(in the rows, 128 means zero)
Which row each row swaps with, under one turn or mirror:
The rows were stretched afterwards, more along some directions than others.
K800: [105 126 100 153 138 132 151 132 115 187 123 117 150 134 109 131 116 120
 135 126 125 138 124 113 129 115 118 125 112 127 136  92 105]
K313: [110 124 123 148 126 109 111 121 126 167 133 129 110 121 119 152 145 112
 100 108 117  92 137 170 137 140 123 142 120 106 120 123 142]
K835: [107 141 140 168 126 105 130 155 116 142 112 121 134 136 147 121 103 124
 117 104 134 127 118 125 134 133 117 132 121 146 138 100 125]
K859: [129 136 113 141 132 128 119 128 103 161 135 128 123 113 159 160 142 105
  97 130 102  95 129 156 152 156 139 139 100 115 169 119 162]
K578: [ 80 109 143 154 103 100 128 121  94 199 129 116 122 142 121 146  99 121
 110 111 152 107 119 129 123 125 106 124  87 120 164 146 109]
K342: [131 139 158 168 100 133 133 144 133 137 120 152 102 127 148 132 140 137
 121 132 113 112 137 124 123 159 121 150 136 124 150 105 143]
K353: [103 152 143 169 158 146 144 125 115 174 131 162 142 150 104 157 145 119
 101 129 113 102 152 147 129 116 133 139  90  98 147 111 132]
K510: [100 153 131 156 151 131 148 127  97 167 138 165 131 143 111 140 141 114
  94 131 111  87 146 138 125 107 141 125  96 109 150 113 136]
K722: [ 78 144 142 151 138 103 107 146  97 150 125 100 134 107 145 138 125 114
  58 137 117 108 129 121 133 135 113 126 126 113 130 123 128]
K526: [110 139 126 138 120 109 134 132  97 138 118 144 143 125 157 124 178 129
  93 142 102  88 126 142 124 133 139 145  95 135 140 139 115]
K43: [ 97 124 157 154 107 109  98 140  98 127 118 136 118 131 155 124 129 100
 109 105  93  89 111 133 127 120 117 130  97 115 163 130 132]
K115: [122 108 147 171 107 139 109 110 136 141 114 153 117 118 130 153 137 121
 115 106  97 103 134 137 127 177 104 153 128 101 150 133 112]
K720: [123 116 116 173 113 124 154 107 123 184 116 151 118 140 121 122 123 100
 138  86 114 114 123 157 125 123 123 136 104 110 142 115 109]
K618: [ 95 162 151 177 147 137 140 171  92 166 137 129 165 142 121 130 146  85
 117 123  95 127 121 146 133 108 120 141  79 116 156 123  90]
K377: [ 93 109 149 188 119 130 107 118 121 151 118 134  88 125 137 171 134 111
  99 137 129  92 138 140 142 147 136 140 120 101 162 131 132]
K318: [110 110 104 151 134 127 150 121  82 159 145 116 122 119 110 133 136  98
 126 139 125 115 108 119 128 105 146 129 119 150 161 114 116]
K978: [146 122 142 142 111 104 119 131 138 142 105 117 117 140 146 100 133 124
 123 123  98 132 141 144 145 155 117 142 129 123 141 111 140]
K391: [142 146 131 141 131 121 100 131 141 130 117 122 115 124 138 132 160 142
  99 130 113 106 151 124 143 163 120 137 123 112 152 105 158]
K555: [126 110 137 176  80 112 140 110 140 169 112 129 119 116 127 120 112 142
 129 128 139 133 143 136 128 154 116 147 139 128 164 122 127]
K630: [129 130 162 158 120 115 114 144 133 132 124 132 111 121 140 101 164 150
  90 132 129  99 140 121 114 152 119 135 119 134 131 118 148]
K562: [138 116 131 160 103 144  95 111 139 148 111 162 107 128 153 156 151 132
 101 125 102 109 145 141 129 140 136 138 118 137 147 111 136]
K852: [108 132 158 153 124 107 104 138 124 142 127 139 132 149 136 153 134 122
 125 121  98 150 109 142 133 141 103 140 129 144 159 134 114]
K907: [108 137 131 162 128 117 135 135  99 183 118 122 112 119 115 129 123  99
 119  91 136 117 131 171 150 122 132 137  92 104 153 135 132]
K901: [123 111 126 123 137 108  86 143 126 171 135 103 121 115 121 146 120 113
 121 118 109 134 136 145 149 123 127 142 105 118 144 106 157]
K897: [ 99 164 142 156 140 135 141 113 119 136 130 128 119  99 123 122 131 124
  85 121 145 126 144 128 138 150 131 144  97 105 128 121 137]
K943: [113 111 160 158  95 109 126 124 131 145 120  98 111 116 109 146 132 125
 119  99 118 119 112 117 149 146 130 165 124 130 147 125 156]
K677: [127 112 156 146  95  97  95 150 133 144 106 135 129 123 158 136 135 137
 126 104 130 127 128 136 132 146 113 158 129 134 132 135 139]
K498: [116 126 132 165 124 146 145 125 142 199 129 131 132 136  98 158 136 115
 141 111 122 124 144 158 151 147 134 158  78  80 146 120 141]
K598: [ 81 136 136 166 137 105 117 141 111 170 141 142 132 156 105 149 155 113
 123 144 136 108 150 113 120 114 126 147  94 133 125 130 108]
K361: [126 116 133 149 102 119 140 126 116 162 111 128 131 146 129 119 157 128
 111 118 108 101 117 132 130 156 116 119 129 164 142 118 133]
K974: [121 129 122 140 143 132  75 125 133 130 116 126 145 112 147 149 141 108
 107 140  87  96 123 151 139 142 120 111 132 125 142 137 131]
K676: [ 78 125 141 138 126  95 130 154  98 153 143 113 130 138 108 126 122 122
 128 111 143 112 108 122 111 121 104 146  97 145 122 127 116]
K475: [147 134 135 140 109 101 124 133 136 138 110 124 115 135 148  96 133 125
 109 119  90 124 141 154 142 159 126 141 116 116 130 101 145]
K116: [110 152 121 180 126 151 145 140 116 156 122 133 132 146 114 118 164 117
 108 111 108  92 144 139 133 107 150 155  90 136 127 116 132]
K384: [123 144 142 172 110 111 129 147 117 135 108 145 117 124 119 121 111  98
 139  90 120 133 111 131 132 146 124 154 119 129 149 108 144]
K432: [127 126 126 128 126 123 134 137 149 146 138 135 138 136 146 111 142 146
 113 123 127 119 136 135 119 155 135 128  95 121 132 126 136]
K979: [ 98 115 134 174 128 130 150 143 101 141 119 123 154 109 109  94 159 118
 130 140 132  99 130 125 121 127 121 122 104 132 142 133 106]
K278: [110 107 130 147 123 101 112 124 121 180 133 114 164 132 128 135 157 125
 116 109 117  95 120 149 141 155 104 149  91 124 127 120 125]
K993: [118 138 142 158 130 114 173 134 108 159 141 103 122 107  72 123 140 115
  97 110 137 127 128 115 132 134 119 172 109 127 139 108 124]
K524: [107 147 155 166 112 111 131 140 141 182 165 129 116 140 151 141 120 138
 102 111 141 120 162 145 150 144 134 155  80 108 102 101 127]
K903: [114  94 129 161 110 117  99 131 123 153 109 109 113 106 142 137 128 128
  96 126 108 109 135 129 140 155 136 133 113 127 176 114 139]
K895: [116 148 126 143 116 103 132 158  82 141 144 116 109  96 119 147 124 117
  91 132 147  88 125 108 141 128 139 158 116 138 121 120 141]
K141: [139 120 114 128 104 139 131 106 152 160 123 121 121 140 146 130 137 125
 130  96  98 118 131 161 126 141 134 129  94 117 132 115 154]
K718: [ 91 112 150 171 103 108 108 151  94 161 132 109 131 116 129 145 154 102
 104 144 150  96 112 134 141 135 111 151 107 112 143 138 132]
K160: [109 119 139 120 148 105 106 149 124 140 147 118 143 165 152 138 134 100
 131 128 119 106 113 127 135 132 102 105 117 142 129 109 127]
K924: [105 119 127 158 119 105 134 129 122 168 125 130 124 119 123 125 102 119
 136 133 150 126 126 123 113 145 105 144 107 148 129 122 101]
K568: [103 116 125 151 143 108  97 118 110 188 122 115 167 126 129 149 160 120
 109 117 120  91 124 152 141 151  98 147 106 114 124 129 119]
K542: [ 94 161 170 174 121 106 147 154  97 155 129 139 136 133 140 108 150 122
 118 101  93 105 128 144 118 128 122 133  86 139 130 106 118]
K671: [115 128 139 159 131 129 148 125 115 137 124 146 141 134 129 136 124 117
 148  89 126 123 113 135 130 157 110 140  89 122 136 135  99]
K203: [ 95 123 108 150 147 133 148 110 138 194 156 135 148 153 129 153 122 108
 137 126 128 120 142 144 141 134 137 140  74 115 130 125 128]
K617: [100 129 144 167 125  99 125 165  96 165 134 139 132 128 127 155 145 103
 120 134 129  99 132 129 144 124 126 137  95 115 115 127 115]
K309: [109 127 113 141 157 129 118 137 126 140 133 110 142 140 130 129 179 113
 118 100 115  91 132 133 137 141 122 147  83 136 115 126 125]
K255: [ 87 130 133 135 130  92 114 158  84 144 157 113 127 140 151 139 116 106
  96 132 124 101 102 114 117 133 120 115 113 158 149 117 119]
K759: [133  92 136 134 106 105 115 133 118 142 116 128 127 126 119 116 136 120
 147 120 127  82 104 126 122 113 107 131 122 145 154 141 135]
K217: [135 106 123 160 114 128 138 135 114 143 125 124 126 112 130 139 131 123
 132 118 151 128 114 145 139 151  99 137 125 159 129 115 116]
K327: [105 110 133 157 105 113 125 138 107 123 119 143 120 164 118 136 141  98
 154 120 105 106 111 140 139 120 132 164 127 152 133 133 117]
K791: [134 101 126 153  94 123 161 102 118 147 118 119 110  93  98 145 124 128
 127 119 112 123 120 121 125 150 122 144 150 142 162 106 132]
K27: [107 120 143 161 140 135 114 158 120 134 128 128 145 121 122 135 155 104
 106 107 141 120 122 154 149 140 119 159  91 112 133 136 117]
K375: [116 139 143 154 108 115 125 109 121 137 134 129 110 123 158 149 126 136
  93 111 121  99 140 122 158 150 120 145 117 122 137 121 116]
K153: [120 146 136 175 152 125 126 117 141 149 127 163 124 130 135 134 138 133
 109 119 112 139 143 138 122 141 118 129 104  96 151 117 119]
K776: [111 126 151 167 128 131 124 125 127 140 118 140 121 118 125 133 152 144
 110 109 122 109 123 121 141 165 141 131 112 110 147 119 148]
K601: [111  97 123 125 119 102 124 109 131 178 125 152 118 161 125 140 108 121
 135 103 100 135 106 146 144 125 136 137  95 120 163 114 130]
K595: [104 103 131 154 102 110 138 135  99 127 138 139 119 162 106 131 139  99
 149 130 118 105 114 125 135 116 129 163 135 159 131 131 106]
K354: [113 151 119 145 141 117 107 156 109 141 130 134 158 123 166 102 131 103
 124 112  90 124 105 148 129 141 129 112 112 129 145 126 114]
K577: [109 114 130 160 119 108 112 132 116 136 126 108 146 118 118 153 150 124
 125 128 130 110 110 110 112 158  75 128 148 157 130 139 114]
K548: [ 99 119 126 129 151 113 111 141 110 162 143 121 110 133 130 160 148 120
  94 153 106  96 154 126 126 109 135 121 105 112 157 121 146]
K931: [123 128 116 156 117 121 152 138 109 135 124 132 133 122  97 117 117 105
 152 112 108 124  97 159 132 147 116 132 116 142 137 120 115]
K684: [100 138 125 170 133 131 124  98  97 181 131 129 105 112 117 164 121 106
  91 133 122  96 141 131 146 140 139 140 113 118 164 123 128]
K190: [106 119 140 155 135 105  91 137 114 177 120 108 165 122 132 148 171 118
 103 115 124  92 125 152 143 160  99 150 109 119 136 127 121]
K62: [ 84 123 118 196 147 135 170 124  97 183 126 140 134 118  87 136 102 108
 113 149 127 115 140 123 115 134 114 119 114 103 160 114  75]
K854: [ 95 162 138 155 164 134 139 131 114 171 126 155 139 142 103 153 133 115
  94 127 119 103 151 138 126 110 136 133  94  94 151 115 131]
K880: [108 128 142 156 105 105 127 114 132 158 121 145 115 134 159 140 121 138
 107 114 107 130 123 116 127 133 119 149 124 122 111 114 131]
K390: [133 134 133 151 138 111 100 140 147 137 101 124 150 143 137 118 146 122
 126 118 105 130 105 139 130 157  95 119 134 144 130 134 129]
K554: [102 129 139 150 131 127 151 127 111 164 114  96 122  98  99 137 127 114
 125 105 152 135 135 120 137 158 107 162 106  98 140 141 117]
K29: [ 91 125 120 155 135 141 138 144 117 165 119 138 125 150 112 129 117 103
 135  96 120 116 138 126 130 112 139 133  92 108 152 127 124]
K104: [126 121 167 170  86 107 130 114 128 153 134 145 109 144 136 112 126 123
 116 126  95 124 124 123 122 141 112 145 135 133 149 128 115]
K489: [107 122 158 172 110 100 123 121 138 169 129 123 122 127 118 158 134 113
 120 106 124 112 146 133 158 161 109 154 131 113 161 100 131]
K373: [118 153 123 166 124 105 149 133 103 170  92 154 123 101  94 134 147  99
 103 113 127  90 147 142 137 130 138 159 101  95 161 130 135]
K575: [120 124 144 151 103 124 125 154 128 134 139 126 140 141 138 128 104 110
 122 138 105 125 111 128 114 129 124 116 109 157 175 123 123]
K492: [ 99 101 146 172 105 103 116 115 105 164 125 137 122 137 164 156 122 133
 111 152 113  87 126 119 122 143 110 106 141 119 158 137 109]

K684 pairs with K498
K720 pairs with K791
K203 pairs with K859
K722 pairs with K27
K354 pairs with K575
K29 pairs with K903
K278 pairs with K510
K489 pairs with K373
K578 pairs with K776
K979 pairs with K43
K943 pairs with K907

Which row each row swaps with, under one turn or mirror:
The rows were stretched afterwards, more along some directions than others.
K47: [114 127 123  94 114 128 122 137 130  81 135 142 115 117  99 142 118]
K773: [125 122 153  81 136 135 112 145 150 120 130 146 131 112 109 156 128]
K829: [126 107 124 126  95 137 103 138 117 111 169 130 101 127 133 152 125]
K873: [151 146 119 132 116 110 146 126 124 114 126 142 121 124 114 144 111]
K977: [130 111 119 145 110 167 113 123 126 102 154 147 104 139 162 152 145]
K449: [119 102 122 145 108 176 117 143 120 121 135 140 123 141 146 136 161]
K131: [109 149 112 107 109 144 116 132 125  89 126 136 105 124 137 141 146]
K264: [140 140 130 103 139 120 124 139 122 114 129 140 108 102 161 117 128]
K760: [111 118 118 131 107 159 125 137 133 128 104 119 142 141 132 120 138]
K297: [128 116 128 136 130 118 142  90 154 119 147 136 141 137 137 143 113]
K529: [142 109 152  94  87 170 116 172 147  97 139 125 108 115 102 142  98]
K332: [160 108 175  98 135 166 106 139 144 114 151 133 110 106 146 148 104]
K189: [141 145 131 113 105 138 128 133 129 100 121 106 118 119 113 122  97]
K983: [124 110 126 126 137 111 145  83 144 129 146 142 141 134 124 148 120]
K12: [156 140 133 123 132 123 136  95 129  97 157 150  96 115 158 153 106]
K128: [153 126 131 128 134 130 135 111 137  76 188 150 126 128 145 157 127]
K363: [144 152 113 128 135 104 142 118 118 128 119 140 118 118 120 137 122]
K673: [116 114 124 134 122 168 116 149 135 128 117 136 136 144 136 124 156]
K926: [144 138 138 112 136 134 123 132 113 110 122 129  99  99 152 117 108]
K381: [146 128 127 133 119 150 121 105 118  79 158 160  91 132 152 163 118]
K218: [128 137 126 109  98 132 127 147 131 110 126  99 120 123 107 124 104]
K876: [153  99 125 136 106 127 148 114 155 111 162 152 147 139 119 167 110]
K463: [147 139 114 132 131 114 137 125 126 123 128 138 114 125 115 142 120]
K962: [131 117 132 118  89 138 109 147 123 100 164 119 100 126 116 148 108]
K587: [147  97 127 143 120 134 147 100 147 116 151 156 139 145 116 159 108]
K536: [118 156 112 115 150  96 113 109 118 146 108 114 107 110 140 121 129]
K506: [116 155 107 128 127 113 137 142 119 110 137 144 137 127 159 136 170]
K521: [108 131 111 119 127 112 131  89 139 118 135 135 126 132 144 146 130]
K385: [124 150 109 130 125 114 140 141 120 102 147 155 134 123 158 142 169]
K640: [129 122 126  91 122 129 119 137 141  79 155 149 114 116 117 142 125]
K443: [160 115 179  92 143 157 108 139 145 121 144 132 114 100 142 144 101]
K754: [141 103 138 130 130 122 146 105 155 122 158 153 145 142 118 153 108]
K382: [146 138 140  93 156 120 128 115 148 137 102 129 113  99 121 126 101]
K159: [126 124 119 126 114 152 124 135 141 130 108 113 144 129 145 121 136]
K430: [151 133 134 121 134 130 134 112 137  77 180 140 125 118 152 144 126]
K857: [121 108 122 151 107 175 116 139 136 108 139 139 126 146 149 138 152]
K770: [107 144 110 111 145  94 107  99 117 150 116 111 113 111 148 120 133]
K477: [138 136 131 111  93 139 128 144 125 101 137 109 117 121 109 130 101]
K226: [103 156 110 108 123 117 125 105 120 101 113 136 113 128 142 140 132]
K145: [120 125 145  84 139 125 116 133 150 124 125 146 133 114 115 155 132]

K962 pairs with K536
K521 pairs with K977
K47 pairs with K926

